Each path is a new rotation, seen through one point. The rows after it are directions, each followed by how far the rotation turns it, in degrees each step (0 if it stays put).
Each turn is a multiple of 5 degrees from 10 to 175, or 0.
Each row of a path follows its step; steps can be skipped.
Rotation 1:
step 0: [ 12.6  -9.6  12.7   7.5 -10.9   9.7 -19.7  -5.6   9.4 -14.4   8.1  11.0
   1.2 -18.3 -21.7  -0.8   1.8 -17.5 -14.2   2.6   9.4  11.7   9.0  -8.8
  -7.6  -1.4  17.1]
step 1: [  7.0   9.4   6.5  21.1  12.7  10.5  -7.2   0.3  -3.1  -7.5  25.1   0.7
 -30.9 -11.3  10.8  -7.0 -10.5  -6.2  -2.7  14.0   1.1  11.7  10.6   1.8
  -7.6   4.0  -9.3]
step 2: [-17.2 -14.1  -4.6  -4.4  -0.6   6.5   2.5   4.0   6.3 -28.1  10.1   4.4
  -5.8  12.2  -3.8  -0.8  -6.6 -17.6  -3.5  27.2  18.0  -2.2  12.6  -9.4
   4.1  -6.7 -12.8]
step 3: [ 12.1  25.7   2.1 -17.4 -14.9  -1.4  -3.1  -8.7   2.2 -27.6  16.7  20.2
  -5.5  -1.1  -6.1   3.1  -9.4  -3.1  -1.7   5.5   7.2 -11.7   6.1  10.3
 -15.6   2.5   1.4]
step 4: [-11.1  17.5   5.4   3.6   1.9 -21.1 -17.9  -8.9  -2.9 -18.8  -5.2 -19.4
 -15.2 -11.7 -16.8   0.8  -5.2  -7.0   1.1  16.1   3.3   2.6  12.7  11.3
   9.1  12.6  -6.4]
step 5: [-15.1   0.4  -6.0  -0.4  -6.6   1.4 -21.5 -12.2  32.5 -19.9   3.9   8.2
  -8.3  -1.1  -9.3  -5.9  -8.5   5.2 -11.8   0.3   5.3  20.7  -5.0 -12.7
  -0.5   5.5   7.6]
step 6: [ 14.9   5.3   0.8   8.8   4.4  12.1  -9.6  -5.0  18.7 -16.2  20.2  -5.9
 -11.2  -9.4   0.0  23.1  -4.9 -15.8 -11.8   8.9 -24.5  -4.7   3.5  -0.7
  -2.3   9.3  -3.7]
step 7: [-16.1  -3.5  -0.4   0.1  -3.2 -12.0   1.5   1.4   7.0 -12.0  38.2 -15.6
  -8.6   5.0   0.5  -9.4   2.6 -11.8 -21.1   5.0   5.2   4.2  13.2  10.9
   6.7 -10.6  -5.1]
step 8: [ 12.5   1.8  10.4  -1.2 -23.2  -8.1  -7.8  -5.9   9.0 -13.5  10.3  12.0
   4.8 -15.1  -7.8   0.2  11.6  -9.5 -16.9  17.0  17.9  -3.8  12.9 -19.3
 -13.0  -4.7  -1.3]
step 9: [ 12.9   9.6   6.1   2.5  13.7  -1.8  -7.6 -10.4 -12.9 -18.7  14.2  -7.8
 -20.6 -23.6  -5.5  -8.7 -10.7 -14.8  -0.1  -0.7  14.5  13.6  -0.6   1.0
 -12.3   8.7 -11.9]
Speeds:
[-3.6  1.9 -4.2  0.2  4.3  1.8 -4.7  1.1 -5.6 -4.0 -3.5 -9.0 -4.1 -6.1
  5.6 -1.8  5.2 -5.6  2.0 -2.0 -2.5 -2.1 -2.8  4.3  3.3 -5.0 -9.6]  140
[ -5.4   4.8  -1.9   2.7  -1.7  -5.6  -0.6   4.8   0.1   3.1  -4.5   0.5
  -7.8   3.0   5.7  -2.2   2.3   5.5  -6.5   4.3   2.4  -1.2   3.3 -11.9
   4.5  -1.9  -0.4]  120
[ 7.0  6.0  1.1 -5.9 -3.6  2.8 -1.6  0.2 -4.5 -6.9 -0.5  0.1  5.0  3.9
  3.8 -0.8  2.3 -4.4  2.4 -0.3 -6.3  9.1 -1.2 -8.6  3.7 -3.1  4.4]  130
[  4.5  -5.8   5.1   5.0   4.7  -0.5  -1.0   0.2  -2.5   3.0   9.4  -1.5
   7.1  -4.9   3.0  -0.8   6.4  -0.7 -11.1  -3.9   2.5   0.3  -1.6  -5.0
   1.9  -0.9  -1.2]  45
[-0.6 -1.2  3.7  6.5 -1.1  1.5 -2.4 -4.7  1.5  3.7 -7.5  0.0  0.1 -9.8
  0.8 -6.4 -5.1  0.6  1.7  3.5  0.3 11.8 -4.3 -3.0 -2.5  4.4 -2.3]  85
[  1.1  -1.9  -1.6   5.4   7.2   4.7 -11.5   1.1   1.8  -0.1  -2.6  -0.2
  -6.2   1.3  -5.4   2.7   2.1   2.3   2.4  -8.8  -0.3   2.1   1.8  -1.5
   4.0   1.4   9.3]  70
[ 5.9 -3.5 -1.3  5.7  0.6 -2.3 -5.9  2.2  0.8  0.5 -5.5 -0.9  8.1  1.6
 -5.7  4.9  1.7  0.4  2.6  9.0 -5.2 -3.0  8.2 -2.5 -0.1 -1.4 -7.1]  175
Rotation 2:
step 0: [ -3.8  27.8  -7.1 -13.1   0.9  -5.3   0.1  -8.7  -1.6   3.3   0.2   7.4
 -11.8 -13.0  -1.7  -5.1 -26.0 -24.1  -2.7  -4.1  -0.7   1.4  -3.2  -1.0
   7.4  15.9 -18.3]
step 1: [  3.8  -4.2  -1.3 -19.3   6.5  13.3  -1.5 -12.3 -12.5   3.7  -1.1   2.6
  -2.6  -3.9 -19.3  -4.8   2.4  20.7  -6.7  19.2  -3.8   6.6   0.8 -14.2
 -18.9   1.6 -24.6]
step 2: [-10.8  16.9  -5.3 -34.8   6.5  -8.5  -6.9  -7.9  -1.7   2.8   3.9  -3.0
   9.8 -10.8   6.3 -16.4 -18.0   6.0   0.6 -10.9  -8.7   6.2 -13.4   2.9
  -1.2  -4.6  16.7]
step 3: [  9.2   9.6  -6.1  -4.8   1.9  18.0 -11.1 -19.5 -10.2 -19.7  12.2  17.7
  -7.0   6.4  -3.5   4.8   2.9   9.9   9.4  -6.1 -17.1  14.0   3.7  -9.1
  10.0 -12.1 -16.4]
step 4: [ -3.0  -3.5   5.3 -26.5   9.8  17.2  -3.3 -33.9  -2.2   7.6  -7.8  -3.6
  12.3  -1.0  -1.0  -1.3  -3.4 -12.7   4.6 -10.8   6.2  -9.1  -1.4  11.5
   2.8  17.1   3.7]
step 5: [ -6.0  17.2  -3.3 -12.6 -11.2  -1.3  20.0 -10.4 -18.5  -5.0   7.5  13.0
  -8.6  11.0  -8.2  -1.1 -15.8 -15.2  -3.1   1.4  -0.3  10.0  -1.1 -25.9
   2.8   4.8 -13.6]
step 6: [ -7.7   6.5  -2.4 -24.7  10.1   4.8 -13.8 -10.5  10.5  12.7  -2.9  -1.3
   5.8 -15.8 -28.6  -1.0   1.4  10.0   3.6   4.4  -3.8 -19.2  -1.1 -13.1
  -3.4   0.7 -16.2]
step 7: [ -9.7   2.6  -4.3 -26.2  -8.6   8.1   1.9  -4.8  -2.9 -21.9  19.9  12.1
   7.1  -4.5   2.5 -20.8 -12.3  -5.4  -1.0   8.7  -6.9  12.6 -14.0  -0.7
 -13.0  -7.2   7.3]
step 8: [  1.1  24.8 -13.9  -5.1  16.6  23.7 -15.3 -11.7   0.6 -10.7  -6.8  -8.3
  -1.9  -1.4 -15.1  -4.0 -10.4   3.3   5.6 -10.1 -10.3   7.3  12.2   3.0
  15.3  -4.1 -11.7]
step 9: [  3.7 -14.3   2.7 -29.4  11.4  12.7   2.1 -23.8  -2.9   7.1   9.0   9.5
  -3.9  10.1   2.2 -11.5  11.8 -16.1 -11.1  -3.8  -2.5  16.1   0.4  -2.4
  -7.0  14.2  -2.0]
Speeds:
[ -5.1  -5.4  -4.7  -3.6  -4.0  -4.9   6.2   2.7  -5.3   1.6  -1.6   3.8
  -1.7   1.7  -3.9   2.1  -0.4  -4.5   0.7   3.5   0.2 -10.9  -2.0   5.7
   5.4   1.1  -8.6]  65
[ 1.7 -0.3  4.4  6.9 -1.4  7.0  1.5 -6.0 -1.9 -2.8 -2.7  1.3 -0.6 -0.6
 -2.5  0.4 -2.5 -9.5 -4.4 -2.8 -5.6  2.3  7.5 10.9  1.4  4.2  0.2]  80
[ 1.9  7.8 -8.7  8.1 -4.1  1.5 -1.4 -2.4 -2.0  0.0  3.2 -4.8 -8.1 -1.4
 -0.9  7.1 -4.0 -2.0 -2.2  1.1 -1.2  1.0 -2.7 -3.9  4.0 -8.2 -3.9]  145
[ 4.9 -2.8  2.6  0.4  4.8  1.5 -1.7 -0.6 -7.5  6.2 -1.2 -1.6 -4.4  8.4
  3.1 -6.0  0.7  4.4 -0.4 -4.2 -7.6  0.8 -9.1  3.9  6.0 -2.7  0.5]  55
Rotation 3:
step 0: [-30.8  13.7 -22.2  -7.8 -22.0  15.2  -4.6   5.4  -2.3  -3.2   9.0   2.8
  -1.4   9.1   6.5   2.2   9.0   7.2  -3.6  -8.5 -15.0  23.2  -1.4  -7.1
 -18.4   0.7   7.1]
step 1: [ -2.5   9.2  -3.9   7.1 -25.5  11.2  -8.8  11.9 -11.7   4.5  11.8  -7.7
  -3.7 -14.3   4.7  10.2  13.4  18.4 -14.2   3.8 -18.9  -6.5   3.7   5.9
  -9.0  26.9  16.5]
step 2: [  1.1  12.7  -5.8  10.5 -15.9   4.5   0.9 -18.5   7.0 -16.6  12.5   1.6
   6.7   4.7  -6.1   2.8  24.1   3.5 -23.8 -25.7  -6.6  -4.5   1.0   2.9
 -22.8  14.3   2.0]
step 3: [  2.6   2.2  -2.5   8.1 -13.4  27.5  -4.4   4.9   7.5   4.4  20.7 -15.4
   9.2  14.8  -9.1 -11.0   5.7  -2.2   3.0 -11.5 -33.4   4.2 -11.0  -2.1
 -16.0   8.3   0.3]
step 4: [ 12.0   7.2 -12.9   7.8 -13.2   1.9 -21.1   1.5  -4.2  -1.3  28.8 -11.0
  -9.9   4.5  -6.3  -6.7   6.2 -10.1 -20.2  -0.8  -7.3 -21.7 -21.0  -3.8
   2.8  11.6  14.3]
step 5: [ -8.5  11.2 -21.7  14.2  -6.8   5.8   3.7   7.7  19.2 -17.4  20.6 -10.2
  -1.5   2.2  10.1  -8.6   5.4  -4.8   4.0 -26.2   5.5 -15.0 -14.0 -18.5
 -10.5   3.6  -0.5]
step 6: [ -1.4  -3.6  -3.3   8.0 -15.8  18.5 -17.8   6.5  -9.6 -14.6  16.1 -24.4
  -5.4  -9.6   5.0  -7.4  -2.8 -19.7  20.5  -5.1  -5.6  -0.1   3.7 -16.2
  -4.5  22.5   2.9]
step 7: [-14.3   2.7 -26.4  15.6 -11.5   3.8 -27.2   3.6 -23.7 -10.9   6.4   0.5
   3.2   4.1   3.1  -7.1  11.0 -18.8 -13.6 -16.5  10.5  -5.7   8.5  -7.0
  -0.1   0.3   8.0]
step 8: [-10.4  -6.9 -15.6  21.6 -15.9   3.0  -6.7  16.6  -5.1  12.0  11.2 -11.3
  13.0  -3.2  22.5  -3.0  14.0   7.4   6.4 -17.1  -7.4 -10.3  16.6 -11.7
 -12.6   1.8 -15.8]
step 9: [ 14.2 -17.6   0.5   6.4 -13.0  -3.5 -22.0   0.2 -21.8  -9.9  20.8  -4.7
   3.7  -0.1  -0.5  -0.5  14.4  -0.2  -6.3  -9.2   1.4  -0.1   6.9  -1.0
  -8.2  26.8 -26.3]
Speeds:
[  2.4   1.8   6.0   3.3  -0.1  -6.1   4.2   7.4   4.7 -10.7  -3.7   0.0
  -4.9  -1.5   0.6   6.1   1.9   3.4   1.1  -4.7  -0.2  -2.8   0.1  -0.6
   0.9   8.7  -6.0]  100
[ 1.5 -9.4 -3.7  2.3  2.2 -2.1  3.6  3.3 -9.8 -2.5  1.5 -3.8  6.2  0.6
 -3.1  3.1 -2.1 -4.9  2.0 -1.1  2.7 -7.4  2.3 -8.1  1.2 -4.0 -6.0]  20
[  6.1   0.7  -2.6   3.6   4.0   3.4  -2.0   0.6  -8.3  -1.7  -2.7   3.5
  -3.0  -2.5  -2.9  -1.8  -4.2  -0.7 -10.3   1.2   8.6  -3.8  -2.4   6.8
   0.8   7.1   3.7]  135
[-2.8  8.0 -3.5 -5.2  2.6  5.8 -0.6 -2.7  3.2 -0.7  3.6  0.0  1.8 -2.5
  0.3  3.1 -6.9  1.8 -3.6  2.7  1.8  1.1  0.6 -9.9 10.3  4.9 -5.8]  60
[-3.0  2.9 -1.3  0.1 -1.6 -1.1 -7.1  9.5 -3.6 -1.3 -5.3  0.8 -4.3  9.9
 -5.5  2.6 -3.0 -4.4 -3.0  3.2 -8.9  2.2  0.5  0.3  5.7 -3.1  1.3]  110
Rotation 4:
step 0: [ 27.7  12.2 -10.6   3.6   0.5 -10.4   3.9 -19.7   8.3  -7.4  -0.4  -1.7
   0.9   5.4  -3.3  -7.0  16.2  10.1  -8.0  10.6   2.6   0.8  10.5   0.0
   5.9 -24.4  17.2]
step 1: [ 11.4  -1.1 -18.5   2.0  -7.2  -9.0   9.5 -10.6  -0.9 -18.4 -14.9   2.4
  -8.1  19.9 -16.6  21.4  13.7  -7.7  10.2 -14.3  10.1  -4.4   6.1   8.0
   1.5  -5.1   0.7]
step 2: [ 10.6  17.5  -9.3 -15.1   3.1 -16.0 -17.6   2.3  -9.2  -9.5  -0.4   4.7
   0.7   9.4   0.4  -2.3  20.6  -8.3   1.2 -15.3 -12.5  -4.5  24.7  -3.8
 -10.7 -10.5  -2.8]
step 3: [ 17.5  -2.9 -10.2 -14.5  -6.6  -2.1  12.8 -22.6  -8.9   0.2  25.7   6.3
  -2.4  13.8   1.8   3.5  18.7  -3.7  -8.1  -1.2   1.5  -7.2  12.2  -7.9
   9.7  -8.3  12.2]
step 4: [  7.5  -0.7 -19.9   1.8  16.8   6.1   8.1 -25.7 -10.0  -9.8  -6.2   7.8
   2.2  15.5 -13.3  14.4   3.9 -14.1   3.5   0.9  -2.5  10.5  13.7  -8.8
 -16.6  -4.4  -6.6]
step 5: [ 15.0   4.9   8.4   6.1  10.0  -5.4  -2.7  -5.2  -8.1  -0.5  12.1  -7.3
  -2.4  -2.2  -6.8   6.5  14.8 -20.8  -1.4  -5.6  -3.6  -8.4  32.7   6.3
   0.7 -17.0 -18.1]
step 6: [  0.2  -8.5  -0.4 -26.3   7.6  20.6  11.8  -6.5  -4.4  -1.7   9.6  -7.1
   9.0   9.4  -9.8  12.4  19.3   2.9   2.9 -10.3   5.2  -2.0  22.9 -10.2
  12.9  -6.7   1.0]
step 7: [ 11.6  -4.2  -8.2  -0.4  21.7  12.4  -9.1 -22.3  -6.6  -6.8 -12.2   8.3
   3.4  -4.1  -4.8 -10.0  -0.8 -15.1   5.7  -1.2  -1.9  12.0  19.9 -14.4
  14.2 -14.5   6.1]
step 8: [ 13.2   1.4   2.1  12.8  10.4  -3.8   3.3  -6.7  13.4   0.1   4.9  -7.2
  15.2  11.1 -23.2  -2.8  18.1 -13.3   0.0   4.0  14.3   2.8  16.0  11.5
  19.8 -11.1  -5.0]
step 9: [ -0.9  10.4  -1.1 -18.9   7.8  17.7  -0.2  -8.0  16.5 -16.1 -13.0  -0.3
  -1.3   5.2  -1.8   7.0  21.1   0.6  18.1 -15.5  10.1   0.2  12.5   9.2
   5.5 -17.8  -1.9]
Speeds:
[-2.7 -3.2  5.1  6.7 -8.1  0.4 -2.7 -8.0  2.6  3.7 -5.5  0.3  0.7  0.5
  3.5 -3.5  7.5  5.1  0.3 -1.4  0.4 -1.9  1.3 -7.6 -1.5  5.9 -7.2]  0
[ 5.4 -2.1  4.5  5.3 -4.5 -0.8  1.0 -5.5 -2.6 -1.1  2.7  2.9 -6.5 -8.8
  6.6 -2.5 -3.0 -6.5  0.7 -4.8 -0.2 -6.6 -1.3  3.8  6.2 -5.9  2.0]  155
[ -3.5  -3.6   2.2   0.0   2.6   1.5   1.8  -4.0  -8.3   3.2   9.7   4.7
  -2.2   2.2   6.3   6.3  -0.2  -2.3  -3.3   2.8  -2.4   0.4   4.0   2.9
 -10.8   3.1  -3.5]  40
[  6.3  -5.4  -2.7   1.9  -2.0  -6.9   1.1   0.2  -4.3  -8.4   2.5 -10.7
  -3.0   1.0   0.9   1.5   2.0   3.4  -4.2  -5.9  -5.1   4.5  -3.3  -5.4
  -4.8  -1.6   1.0]  20
[ 1.2 -0.6  7.0 -8.7  0.1  1.7  6.9 -3.0  0.6 -6.6 -4.3  1.1 -4.4  1.0
  4.4  7.2  3.2  2.2  0.9 10.6  0.0 -0.4 -5.9 -4.1  3.9 -2.1 -0.4]  125
[-4.6  1.2 -2.5  1.5  1.2 -0.9  0.5  1.0 -1.3 -4.9 -7.4  7.3 -6.3 -1.1
  1.9  4.3 -6.9 -4.9 -2.1 -6.6  6.5  8.3  3.0 -7.5  0.4  2.9 -1.2]  130
Rotation 5:
step 0: [ -5.8  -4.1  -8.7   2.4  -0.3   3.2  23.9 -10.1  -5.7  -6.8 -19.5  -0.3
  -4.5  -7.3  21.4   7.6  13.8   3.8  -5.1   0.8 -12.8  -5.3  -8.0  -7.5
 -14.9   8.4  14.8]
step 1: [ 17.6  17.3   9.4  11.4  -4.6  -0.3   4.5  -0.6   4.2   3.4   2.5  25.0
   2.0  11.0  16.3   8.8  18.9   4.6  -3.8 -11.4   2.4  10.1   2.3  -1.0
  -4.5 -17.0  -1.0]
step 2: [ -2.4  -2.4 -12.8  -4.3   1.5   7.9 -10.3   5.5   2.8 -12.1 -19.3  -9.3
   2.9  28.1  11.9  21.0  -8.8   7.4  -4.0  -1.8   2.7  17.1  -5.5   0.1
   4.0  -4.5  -1.0]
step 3: [ -0.6   6.5   2.4 -11.3 -11.2 -20.4  -4.1   2.8   4.4 -29.8   1.0   6.5
  -1.0   1.8 -10.5  -4.9  -3.9  21.6 -11.3  -9.6   1.2  -6.3   8.1  10.4
   7.7 -12.0  -4.7]
step 4: [ -7.9 -15.3  -7.3   4.3  -9.3 -19.1  -9.4  -5.6  19.7   9.6 -19.0   2.5
  -7.6  12.2  -5.3  -6.1  -3.7  -5.3  -2.7   3.7   3.4 -16.4  -4.8  -6.3
  16.4   0.5  14.0]
step 5: [ -1.3 -12.4   0.4 -16.0   0.4  -6.2 -20.0  10.2  -5.1   3.5   8.6   7.3
 -17.1  -6.5  -4.4  -4.9  30.8  -3.4  10.7  12.6  -1.5  -1.7   2.9   8.8
   5.9 -10.3  -2.2]
step 6: [-10.9  -5.8   2.0   0.1   7.0  -6.5  15.1  -0.4  10.1 -10.9   1.5 -24.3
   4.6  -1.5  -0.4   0.7  20.6  -9.9  18.5   8.2  15.1   8.2  -2.0 -15.5
   4.7   6.8   8.9]
step 7: [ 13.6   5.0  14.2   7.7   5.3  -0.5  12.2   1.2   4.6 -12.3  10.1   3.9
   9.5   1.2 -12.9   7.8  10.3  -8.5   9.1  13.6 -27.8  -1.7  -4.1  11.9
  -8.2  -7.7  12.8]
step 8: [  8.2  11.0   4.1  11.5  19.3 -13.6 -13.5 -15.4  -2.9  13.5 -16.6 -17.5
   9.8  -4.4   1.9  18.3   1.2   4.7   6.1 -11.8  -6.4   8.9  -2.6   0.7
  -4.2   2.8   8.8]
step 9: [ -6.9  14.5  -5.3   3.7  -2.7  16.8  -0.9  -8.7   7.0  -6.6  -0.9  -2.0
 -10.2 -21.2   9.6  12.2  -5.6  10.0  -2.3   0.1 -12.6   5.1  14.1  16.6
  13.8 -20.2   2.8]
Speeds:
[-4.6  0.8 -7.6 -6.3  4.4 -2.5  7.0  1.5 -1.5  2.3  1.2  9.1 -0.5  7.2
  3.5  2.9 -1.2  4.6 -4.6 -1.0  3.7 -4.2 -1.3 -5.1 -6.9 -4.7 -2.5]  25
[  6.7  -6.5   1.4  -1.0 -11.6  -0.4  -2.7   1.1  -1.4  -7.0  -5.5   6.2
   0.3   0.0   7.0   1.7  -1.4  -0.4  -6.5  -2.7   3.7   3.3  -3.8  -3.4
   2.2   1.8  -4.6]  35
[ 0.5  3.9  7.5 -5.4  1.0  9.5  1.3 -0.3 -2.7  0.0  0.0  0.3 -5.3  4.9
  8.0  0.1  1.9 -3.1  8.1 -0.1  9.3 -3.3 -0.5  1.4  5.5 -3.3  1.5]  85
[ -1.0   0.3 -10.2  -3.8  -6.9   2.6  -7.3  -5.7  -1.2  -1.3   2.5  -0.9
  -1.2  -2.3  -6.5  -6.5   3.4  -5.2  -1.0   3.1   6.4  -8.4  -1.2  -2.8
  -0.9  -1.2   1.9]  55
[ 2.0 -3.6 -6.5  3.6  4.6 -2.4 -6.8  3.0 -6.2 -2.0  6.7  2.0 -3.0 -0.5
  4.7 -2.8 -5.2 -1.4  6.6 -6.1 -2.7  5.1 -2.4 -5.3  2.5 -5.1  6.5]  110
[  3.9   0.3   3.1  -2.6  -2.2   2.5   5.5   3.3  -3.0  -7.1  -1.1  -7.6
  -0.8   5.4 -11.0  -0.4  -4.6   1.2   3.7  -2.1  -3.6  -1.5  -3.5  -8.3
  -1.1  -5.0  -4.7]  90
[  0.5   3.2  -3.1   4.4  -6.9   3.4   2.8  -0.3  -5.8   2.9  -4.0  -5.3
  10.3  -2.3   4.9   2.3   1.2  -0.6   0.9  -5.0  -0.7  -0.8   0.4   4.9
  -6.5 -10.2   2.7]  45
